Each path below is one point turned by a fixed rotation once a step. After each direction that follows a path, write how fast that rotation turns it, in degrees a step (0 if it stays still).
Each turn is a multiple of 5 degrees from 10 to 175, or 0.

[-23   0 -16 -16  17  -8  -3 -17  -1   7  10  -7  -5  -8   7  22  -9  -9
  15  -1 -33  -2  25 -21   1   6  -6  -4   2 -19 -10   2  20  29  -1  10
 -23  -8 -16 -10  -1  11  -1  -9]
[ -4  -8 -16 -14  16   2   6 -21  14   7  10  -7   4 -12   2   3 -15   7
  11   5 -33 -17  18 -22  -5  14   0  -1   3  -8  -4  21  23  11  11   8
 -15 -13 -22 -15  -2  18 -22   5]
[-11 -15 -16 -11  12 -10  -1 -15  -7   5  19  11  -4 -13  11  12  -4   0
  17   1 -21  -2  22 -32  -9  17   2   4  14 -21  -2   6  16  11  23  16
  -2   4 -30  -8  -1  10  -5   9]
[ -7 -12   1  -9  19  -3   3 -15  -2  -5  19   4 -14 -24  -7  -9 -16   0
  23  -1 -32  -5   4 -24   7  22  14  -4  -1 -24 -14   3  24  10   2  24
 -10   5 -21  -6  -2  11 -10   4]
[-19  -8 -12  -3  18   3  -1 -13  -6   8  31  -8   2 -12  19   3  -2  -1
  20 -12 -34  -2  12 -21  10  17  10   4   0  -6  -7   4   8  21  -8  16
 -15   3 -34   3  -1  14   2   1]
[ -7 -11 -15 -13   8   8  -1  -9   2   2  11 -14 -13  -5   7   5 -12   4
  18   1 -43  -9  20 -17   8  25   2  -6   6 -16   7  -2   4  26  -2  20
 -20   1  -9 -13  -1  17 -20  -3]
[-22  -6 -15 -13   9   3   4 -10   4  16  10  -5  -5 -17   4  11 -18  -4
  12 -12 -21 -13  29 -15  -7  17  10  -7  17 -11 -13  11   6  33  15  11
  -8  -4 -20  -1  -7  21 -10   7]
[  2   4 -15 -15  22  -6   5 -13   2   9   8 -12  -7 -13   0   2  -9   5
   6  -7 -28  -4  15 -26 -11  23  20   6   3 -19   1  12  12  12  25  33
  -8   4 -18  -4  -4  14  -8  -2]
[-21  -7  -7 -15  12 -14   1 -24  -5  11  14   1   1  -7  -5  16  -9  -6
  20 -10 -28   1  11 -26  -6   6  14  -5   1 -23 -11  -1  19  19   6  18
 -15  12 -25   1  -3   1  -5 -14]
[ -1  -6  -7  -6  13  -1   5 -18  12   9  16  -4  -6  -7   7  -9 -13   0
  20  -3 -43   0   9 -31  -1  10   4   4  -3 -10 -12  11  17  11   2   5
 -32  -2 -22  -1  -2  18 -16  -9]
[-11 -12 -19 -12   6  -2   0 -15  -3   0  16   1 -12 -11  15  17  -7  -6
  15   1 -31  -1  35 -36   7   5   3   2   6 -12   1   4  13  21   9   3
 -16  -4 -22  -4  12  19   0   3]
[-10  -1 -11 -14  25   0   2 -10   4  -3   8  -3 -13 -25  -1   2 -16  -2
  14   7 -28 -10  20 -17   2  21  -4  -3   3 -21 -13   9  27  18   7  18
 -12 -14 -11 -18  -3  17  -9   7]
[-18 -10 -16 -11  22  -2   2 -21  -5   7  26  -4  13 -17   9  11  -2   7
  13  -5 -23 -14  14 -18  -2  19  11   2   4 -10  -2  14  19  12   7  20
   1  -2 -36  -8  -2   8  -7   9]
[ -4 -19  -8  -9  10  -4  -2 -14  -5   3  20   0  -8  -6   4  -3  -8   5
  26   1 -37  -2   5 -23  -4  29   3  -2  10 -24   1  -3  10  12   8  27
 -12  12 -22 -11  -9   5 -21  -1]
[-19 -16  -3  -5   5   5   4 -11   0   8  22   1 -10 -18   3  -3 -16  -6
  23 -15 -29  -6  17 -24   7  14  20  -7   7 -12 -15   3   5  25   1   8
 -13   9 -26  10  -1  18  -8   4]
[ -3   6 -16  -8  22   3   1  -3   0   6  14 -17 -18 -12  15  -1  -9  -1
  11  -8 -38   2  19 -23   4  23  10   7   2 -13  -1   4   3  25   6  25
 -21  -2 -13  -1   1  22   1  -3]
[-23  -2 -17 -21  15  -2   2 -19  -1  10   7 -12  -2  -9  -2  25 -13  -4
  11  -7 -29 -13  26 -14   1  10  12 -10   3 -17  -3   3  13  31   2  19
 -13  -2 -14  -7   1  11  -8  -8]
[ -5  -2 -15 -13  16  -5   5 -18  13  19   8  -7   4  -6   3   2 -14   4
  12  -5 -30  -8  13 -20 -20  19   2   3   9 -13 -12  17  15  14  20  16
 -19  -4 -22  -9 -14  16 -20  -4]
[ -5 -15 -12 -14   5 -10   5 -22  -3   6  15   6  -6  -9   0  12  -8   0
  15  -4 -27  -1  22 -40  -6   6  18   2   5 -19   2   8  15   7  23  14
  -8  11 -27   2   7   9  -9   0]
[ -9  -3  -1  -8  21  -9   1 -12   0  -1  15   6 -17 -19   2  -5 -14  -9
  23  -1 -31   6   9 -30   1  14   1   1   0 -25 -21   3  26  14   4  14
 -24  -1 -20  -3  -3  13  -2  -4]
[-3  6  1  7  1 -1 -3 -3  4 -3 -1 -1 -4 -5  0  6 -2  2  8 -1  3  0  1 -2
 -1  1  4 -2  6  7  6 -2  2 -4  0  0 -4  2 -3 -5 -5  4  0 -2] | 0
[-2 -6  1  3  1  4 -2  3 -4 -5  7  2  0 -5  4 -4  2  3  4  3  1 -3 -2  5
  6  7 -2 -1  2  1  2 -2  0 -1 -5  2  7  0 -3 -4 -1  0 -1  8] | 40

[ 17   3   3  -2 -19 -13   6  11 -15  13   2  -6 -21  12   2  -5  -5  -7
  11  24   3  28  -1 -10  26 -27   5  -3 -11 -14 -20  24  12   3  -2 -11
  -6  18  15   7  -5   2  26  17]
[ 20  -3  11  -2 -12 -20  -4  14   0  14 -10  -9 -24  14  -5  13 -20  -9
  12  19  -8  22  -8  -4  27 -21   9   6  -5 -10 -11  20  20 -11  -5 -10
   7   5  13  20  -9  -3  24  18]
[ 27  -6   5  -3 -24 -11  -7  15  -1  15 -12 -12 -25  15   5  -2 -20  -6
   9  22   5  22  -5  -8  24 -19   8  -7 -13 -19 -23  11   8  -8  -4   7
  -7  15  13  16 -11 -15  18   1]
[ 29   5   2 -10  -7  -3  -7   8  -8  10 -17   1 -16  15  -1  -2 -18  -4
  11  22  -5  28  -6  -8  35 -25   4  -2 -12  -5  -8  14   4  -2   1  -5
 -13  17   4  19  -7  -4  33  12]
[ 16  -5  12   3 -20  -4  -5  18  -1   5 -15 -16 -27  16   2   3 -14 -10
  15  19  -2  22  -2   3  33 -17  12  21  -7 -16 -15   8   5   5  -5  -8
 -10  19   8  15  -1  -1  25  17]
[ 17  -1  -6   5 -21 -17 -13  10 -12   9 -13  -8 -23  11   3  -2 -19  -2
  23  14   7  29  -7 -14  42  -6   9   5 -11 -17 -13  14   9  -3  -4  -3
  -4   2   4  14 -10   0  24   4]
[ 29   4   9  -1 -22  -9 -11  15  -6  18 -24 -12 -20  14  -7  -6 -10  -7
  14  20 -14  24   1  -3  31 -14   0   4 -12 -15 -11   8   6   4  -8  -8
   8  11  -3  12  -7   0  30  -4]
[ 14   7 -14  -5 -15 -13  -7  18  -8   8  -7  -7 -30   9  -1   0  -7 -17
  17  22  -7  19   1  -7  27 -18   7   9 -20 -19 -18  10   2   4 -10  -1
  -4  22   6   6  -5  -2  35   8]
[ 25  -5  -4  -8 -13  -8   1  11  -6   9  -3  -7 -24   8  -2   2 -14  -5
  16  18   4  19  -6  -6  35 -10   2  13  -8 -19 -12  19  21   5 -10  -6
  13  15  -8  19 -14   6  33  15]
[ 23  -2   2  -1 -31 -14  -3  18 -13  17  -1  -5 -27  17   0  -7 -14 -11
  14  16  -2  26  -7  -3  17 -13   3  -6 -12 -23 -22  15  14   2  -8 -20
   4  15   4   9  -3   1  19   8]
[ 25   3  -9 -11 -10 -18 -12  17  -1  11 -10   1 -27  15  -6  10 -26 -14
  13  15 -13  18 -13  -2  22 -15   9  -2 -18 -14 -12  11  11 -11  -9  -8
   5  12   3  20  -9  -7  29  11]
[ 34  -9  -1 -12 -20   2  -2  17   1   6  -7  -9 -25  16   4  -5 -21  -7
   7  16   4  15  -8   3  24 -15   9   2 -16 -23 -23   3   7   4  -8   0
  -4  25  -4  21  -8  -8  24   9]
[ 24   1  -8  -4 -13  -4  -6  13 -16   2  -6   5 -18  19   3  -6 -22  -3
  15  10  -1  28 -13  -4  32 -15  12   0 -16 -13 -16  12   4   3  -3 -22
 -13  14  -2  19  -2   5  27  19]
[ 22  -7   4   4 -21 -11 -10  20  -1   5 -17 -13 -24  19  -4   2 -24  -6
  16   8 -11  17  -9   8  30  -8  15  13 -13 -21 -15   2   7  -2 -10 -20
   3   6  -1  20  -4   3  22  11]
[ 24   0 -18   1 -21 -12 -11  14  -8   6 -14  -8 -21  13   1 -11 -20  -3
  18  11   1  19  -8  -6  32  -7  12  -2 -25 -26 -22   2  -2  -2 -10  -2
  -3   7   1  15  -9  -3  22  -6]
[ 32   6  -8  -7  -9  -2  -1  13  -6   6 -17  -6 -14  12  -8 -11 -13  -1
  12  15 -15  17  -2   3  32 -17   5   7 -22 -18 -12   6   1   8 -11 -16
   6  14 -10  18  -7  10  37   5]
[ 12   0 -13   3 -19 -13   4  19  -7   1   0 -13 -26  12  -2  -6 -10  -9
  16  13  -5  13  -2   5  25 -15  13  14 -22 -29 -25   6   5   8 -14 -17
   3  17   5   9  -2   9  28  15]
[ 26  -2 -16  -2 -12 -20   2  10  -8   7  -2  -7 -18  10  -5  -3 -20   2
  16   9  -1  15 -11  -4  30  -8  10   0 -18 -24 -19  16  19  -4 -13 -13
  18   0  -2  21 -14   9  25   8]
[ 34   0  -1  -5 -21 -12   4  18  -4  13  -8 -10 -19  17  -4 -12 -15  -4
   5  16 -14  13  -5   6  12 -21   6 -11 -23 -26 -26   6   7  -1 -12 -18
  10  14   4  17  -6   2  22   2]
[ 23   4 -21 -11  -3 -13   4  15  -3   0  -2  -1 -18  15  -3   1 -22  -7
   9  15 -10  10 -11   2  22 -25  16  -2 -27 -19 -20   9   5  -6 -10 -10
  -4  14   9  20  -8   0  30  18]
[ 7 -3  0 -2 -3  4  2 -4 -2  2  1  0  4 -2  3 -6 -1  6 -1 -1 10  2 -1 -5
  4  3 -3 -5  1 -2 -2  2  3  2  2  5  2 -1 -5  2 -5  0 -2 -5] | 120
[  1   1   1  -1  -3  -1  -1   1  -3   1   3   1   3   2  -3   1   0   2
   3 -10   0  -4   9  -7  -8  -4   2   6  -1   2   3   0   3   0   1   4
  -4  -1  -1   7   2   3  -1  -3] | 0
[ 5 -5 12  0 -2  5  3  2  7  2 -4 -6  0  1 -2  0  1  1 -3  0 -3 -4  2  7
 -2  0 -2  5  4 -2  1 -3  2  3 -1 -1  7  2 -4  3  0  0 -1 -1] | 155

[  2 -12  -3   3 -25   6  -1 -35  -5 -10   7  -8 -11  -2  13 -17  -5  -4
  -9 -14  24  -7   8  -4 -12 -14 -16   5  13 -20   7  18  10  16  -9   2
   7 -25  -3 -21 -16  11  18 -17]
[ -2 -12  -7  -1 -32  13   1 -28  -6  -7   6  -9  -9   2  14 -15  -6  -6
  -6 -16  21  -6  16  -1  -7 -10 -20   9   8 -20   6  19   7  16  -9   0
   9 -30  -3 -15 -17   5  13 -20]
[-11  -8 -14  -8 -28  14   6 -24  -8  -8   5  -5  -6   3  20 -13  -6 -10
 -10 -21  19  -8  22   4  -3  -6 -17  10   4 -17   4  22   7  17  -6   7
   4 -29  -3 -12 -20   6   8 -21]
[-11  -6 -17 -10 -18   6   6 -26  -8  -7  -1  -5 -10  -1  23  -8  -8  -8
 -20 -21  25  -9  20   2   0  -7 -15   6   3 -18   3  23  11  18  -4  13
  -1 -24  -1 -13 -21  11   6 -19]
[ -3  -4 -16  -8 -16   6   4 -31 -12  -9  -8  -9 -15  -7  24  -6 -10  -5
 -23 -15  26  -8  10  -6   3 -10 -16   0   4 -22   2  19  12  17  -4  13
   0 -22   3 -14 -20   7  10 -19]
[ -2  -9 -12  -6 -23  11   2 -39 -17 -14  -6  -8 -13 -12  20  -9  -7  -3
 -17  -9  18  -9   5 -10   5  -4 -15  -2   5 -22   2  17  12  10  -6  11
   3 -22   1 -15 -19   0  16 -20]
[ -8 -13 -11  -4 -23  12   3 -41 -15 -20   3  -4  -8 -13  19 -17  -1  -2
 -12  -9  13 -12   5  -2   0  -1 -11  -1   8 -19   3  17  14   8  -8  11
   6 -23  -5 -19 -14   2  19 -20]
[ -9 -13  -7  -1 -20   4   3 -39  -6 -17   9  -2  -6  -8  18 -21   1  -2
 -11 -14  18 -13   8   3  -9  -5 -10   1  11 -18   5  18  16  13  -8  10
   4 -23  -7 -23 -14  12  19 -18]
[ -1 -12  -3   3 -23   3  -1 -34  -3 -10   7  -6 -10  -1  16 -17  -4  -4
 -11 -15  26  -9   8  -1 -14 -13 -15   4  13 -19   6  19  12  17  -8   4
   5 -24  -4 -21 -15  14  18 -17]
[  1 -10  -5   1 -30  11   0 -29  -5  -6   6  -9 -11   3  14 -15  -8  -7
  -9 -16  25  -5  14  -3 -10 -12 -21   8  10 -21   6  20   7  17  -8   0
   8 -28  -2 -15 -18   7  13 -18]
[ -8  -8 -12  -6 -32  16   4 -25  -8  -6   3  -7  -7   3  18 -12  -8  -8
  -9 -20  20  -6  21   2  -2  -6 -20  11   5 -18   4  21   7  16  -7   4
   5 -31  -3 -10 -20   3   8 -21]
[-12  -5 -18 -11 -20  10   8 -25  -9  -9   0  -5  -8  -1  23  -9  -7  -9
 -17 -19  22 -10  22   2   1  -5 -15   6   2 -17   2  21  11  17  -4  13
  -1 -25  -2 -13 -20   8   6 -20]
[ -7  -5 -16 -10 -13   5   5 -31 -12 -10  -6  -7 -14  -7  25  -7  -9  -6
 -23 -17  26 -10  13  -3   1  -8 -14   0   3 -21   0  20  14  16  -3  15
  -2 -20   1 -15 -21  10   9 -18]
[ -1  -8 -13  -5 -19   9   2 -38 -16 -13  -7  -9 -14 -11  20  -9  -8  -2
 -20  -9  21  -9   3  -9   3  -8 -14  -3   5 -23   2  16  14  12  -5  12
   2 -20   2 -15 -18   4  15 -19]
[ -4 -12  -9  -3 -25  12   2 -40 -15 -19   0  -6  -9 -13  18 -16  -3  -1
 -12  -8  14 -11   3  -5   2  -2 -14   0   7 -21   3  17  13   8  -8  10
   6 -24  -4 -18 -15   1  19 -21]
[-10 -14  -8  -1 -22   9   4 -39  -9 -18   8  -3  -4  -9  18 -21   1  -3
  -9 -12  15 -14   8   2  -7  -4 -11   2  11 -16   5  19  14  11  -9   9
   6 -24  -8 -22 -13   9  19 -19]
[ -5 -11  -4   2 -21   3   2 -34  -2 -11  10  -5  -7  -2  16 -19  -3  -4
 -10 -17  24 -11  11   2 -14 -11 -13   5  13 -17   6  18  13  17  -8   5
   5 -24  -7 -23 -14  15  16 -16]
[  1  -9  -5   1 -27   7   0 -30  -4  -6   5  -9 -12   3  15 -14  -8  -6
 -10 -18  28  -5  13  -2 -11 -14 -19   8  10 -20   5  21   9  19  -7   1
   7 -27  -1 -16 -18  10  14 -17]
[ -3  -9 -11  -5 -32  15   3 -24  -8  -5   1  -9 -10   3  17 -11 -10  -8
 -10 -18  22  -5  19  -2  -2  -8 -21   9   5 -20   4  21   5  16  -6   3
   5 -30  -1 -10 -19   3   8 -21]
[-12  -7 -17 -11 -24  13   7 -26 -10  -8  -1  -5  -8  -2  23 -10  -8  -8
 -15 -19  19 -10  21   2   2  -3 -16   7   2 -18   2  22  10  14  -4  11
   1 -26  -2 -11 -21   3   8 -21]
[ 0  1  1  1 -5  1 -1  7  5  6  4 -1  1  9 -1  0 -2 -3  3 -5  4  2  8  3
 -5 -3 -4  6  0  1  1  2 -4  4  0 -5  1 -4  0  2 -1  2 -4  0] | 45
[ 3  4  2 -8  2  1  1 -7  5  0 -2  0  0 -3 -8  6  6 -4 -6  1 -4 -1  1  6
 -1 -2 -3  6  4  1  2 -3  0 -4  2 -4  0 -1  0 -1  1  0 -4 -2] | 0

[-21  12  -8  25  12  -1  23  -2 -12   0   3  13 -18  -6  -3   5  -7  12
   1  27 -15   3  19  -5   7   2 -25  11  14 -13 -16   6  11   7 -21   7
   3  17   2  -2 -20  24 -16   4]
[-22  16  -9  24  17   3  24  -1 -13   1   2  12 -16  -6   0   2  -6  10
   0  21 -14   3  17  -3   2  -5 -23  16  12 -11 -16  11   5   3 -20   3
   7  14  -1  -2 -17  29 -22   1]
[-23  18  -8  21  19   4  21  -2 -19   1   3  13 -16  -3   3   2  -7   5
  -4  13 -14   7  17  -2   0  -9 -24  17  12 -10 -12  11  -1   0 -19  -2
  14  11  -2  -5 -15  29 -28   3]
[-22  15  -3  16  17   1  17  -1 -27  -5   6  13 -16  -1   4   3  -9   1
  -8   9 -16   9  16   1   3  -6 -27  14  12 -11  -9   9  -2  -2 -19  -6
  17  12   2 -11 -14  25 -32   6]
[-20  11   0  12  10  -5  16  -2 -29 -11   7  13 -19   1   4   4 -10   1
 -11   9 -15  10  17   3   4  -1 -33  10  14 -10  -7   5   2  -2 -18  -4
  16  13   5 -15 -17  18 -29  10]
[-19   6   0  14   7 -10  19  -3 -26 -13   8  13 -21   0   4   6 -11   7
 -10  15 -12   8  16   4   5   5 -36   8  16 -12  -7   2   8  -2 -18   5
  11  17   5 -15 -20  15 -22  12]
[-20   4  -1  19   4 -11  22  -4 -20 -10   5  12 -22  -3   4   4  -9  13
  -7  21 -10   3  16   5   4   5 -32  11  16 -15  -7   2  12   1 -18  13
   7  19   1 -11 -22  17 -19   9]
[-22   5  -6  23   4  -8  22  -3 -15  -4   2  14 -21  -6   5   1  -8  13
  -5  22 -10   0  15   3   3   1 -29  17  15 -18  -5   5  12   2 -19  18
   7  18  -2  -5 -19  21 -21   2]
[-26   9  -9  25   5  -1  19  -1 -17   3   2  15 -21  -8   3  -3  -6   7
  -4  17 -12   2  13  -1   4  -4 -24  20  14 -20  -4   6   9   2 -20  15
  10  15  -4  -2 -17  23 -24  -4]
[-25  14 -11  24   5   3  13   1 -21   2   2  18 -19  -8   0  -2  -6   0
  -4  13 -15   8  13  -7   5  -6 -24  19  15 -17  -6   8   3   3 -18   9
  16  12   0  -3 -16  23 -26  -3]
[-24  17  -9  19   5   5  10   3 -29  -4   3  20 -20  -8  -1  -1  -7  -4
  -6  11 -16  13  12  -9   7  -3 -26  15  16 -13 -11   8   0  -1 -17   3
  18  10   3  -7 -20  19 -25   2]
[-21  18  -5  16   3   0  14   0 -30 -11   4  19 -20  -7   0   1  -8   1
  -8  11 -13  16  12  -8   5   1 -28  10  17  -9 -17   7   0  -6 -13   0
  16  11   5 -10 -27  17 -20   8]
[-20  16  -2  14   5  -7  21  -2 -27 -16   4  17 -20  -6   4   3  -9   9
  -5  15  -7  14  12  -2   3   3 -29  10  18  -8 -17   9   2  -9 -10   4
  11  13   3  -9 -29  17 -18  11]
[-21  12  -1  16   6 -11  26  -3 -23 -15   2  14 -19  -6   9   0 -10  15
  -4  15  -3  10  12   4  -1   1 -28  14  17 -11 -12   9   3  -8  -9  10
   7  15  -4  -6 -27  21 -19  10]
[-24   8  -2  19   5 -12  24  -5 -21 -10   0  13 -18  -7  13  -4 -13  14
  -4  12  -4   8  11   6  -1  -2 -24  21  16 -15  -3   8   3  -6 -11  14
   7  16  -8  -4 -21  22 -26   5]
[-25   7  -4  20   2 -10  18  -4 -24  -6  -1  16 -17  -9  12  -6 -13   8
  -4  10  -7   9  11   3   4  -3 -23  22  16 -19   3   6   4   0 -15  13
  10  16  -8  -5 -15  21 -32   0]
[-26   8  -5  21  -1  -6  11  -3 -28  -6  -1  19 -15 -12   7  -5 -13   2
  -3  10 -14  12  11  -3  11   0 -23  18  16 -21   3   3   4   4 -16  10
  12  16  -4  -7 -14  16 -32  -1]
[-24  11  -5  20  -4  -4  10  -2 -28  -9  -1  21 -14 -13   1  -2 -13  -1
   0  13 -16  16  11 -10  15   4 -23  13  18 -20  -5   3   7   4 -15   8
  11  16   0  -6 -19  13 -26   1]
[-22  16  -5  20  -2  -3  14  -1 -25 -11   0  21 -15 -15  -3   0 -11   5
   2  18 -15  18  12 -12  15   7 -23   9  19 -16 -14   4   7   2 -12   6
   7  16   2  -5 -25  14 -19   5]
[-21  20  -5  20   4  -3  21  -3 -21 -11  -1  19 -14 -15   0   0 -11  11
   5  20 -11  17  12  -8  10   5 -20  11  17 -11 -19   8   5  -2 -11   5
   4  15   0  -1 -29  18 -16   6]
[-2 -5 -1  1  6  6 -5 -2  4 -3  0  5 -5 -6  4  4  6  1  3 -1  0  1  0  2
  2 -3  2 -2  7  5  4  0  4 -5 -5  1 -1 -4 -3 -1 -1 -2 -2  4] | 0
[ 3 -1  2  0  9  1  2 -3  4  2  0 -4  6  1 -1  4 -3  2  4  4 -6 -1  5  2
  4  1  1 -4 -3  1 -1 -1  2  6 -4 -8 -4  2  0 -1  6  2 -3  3] | 10
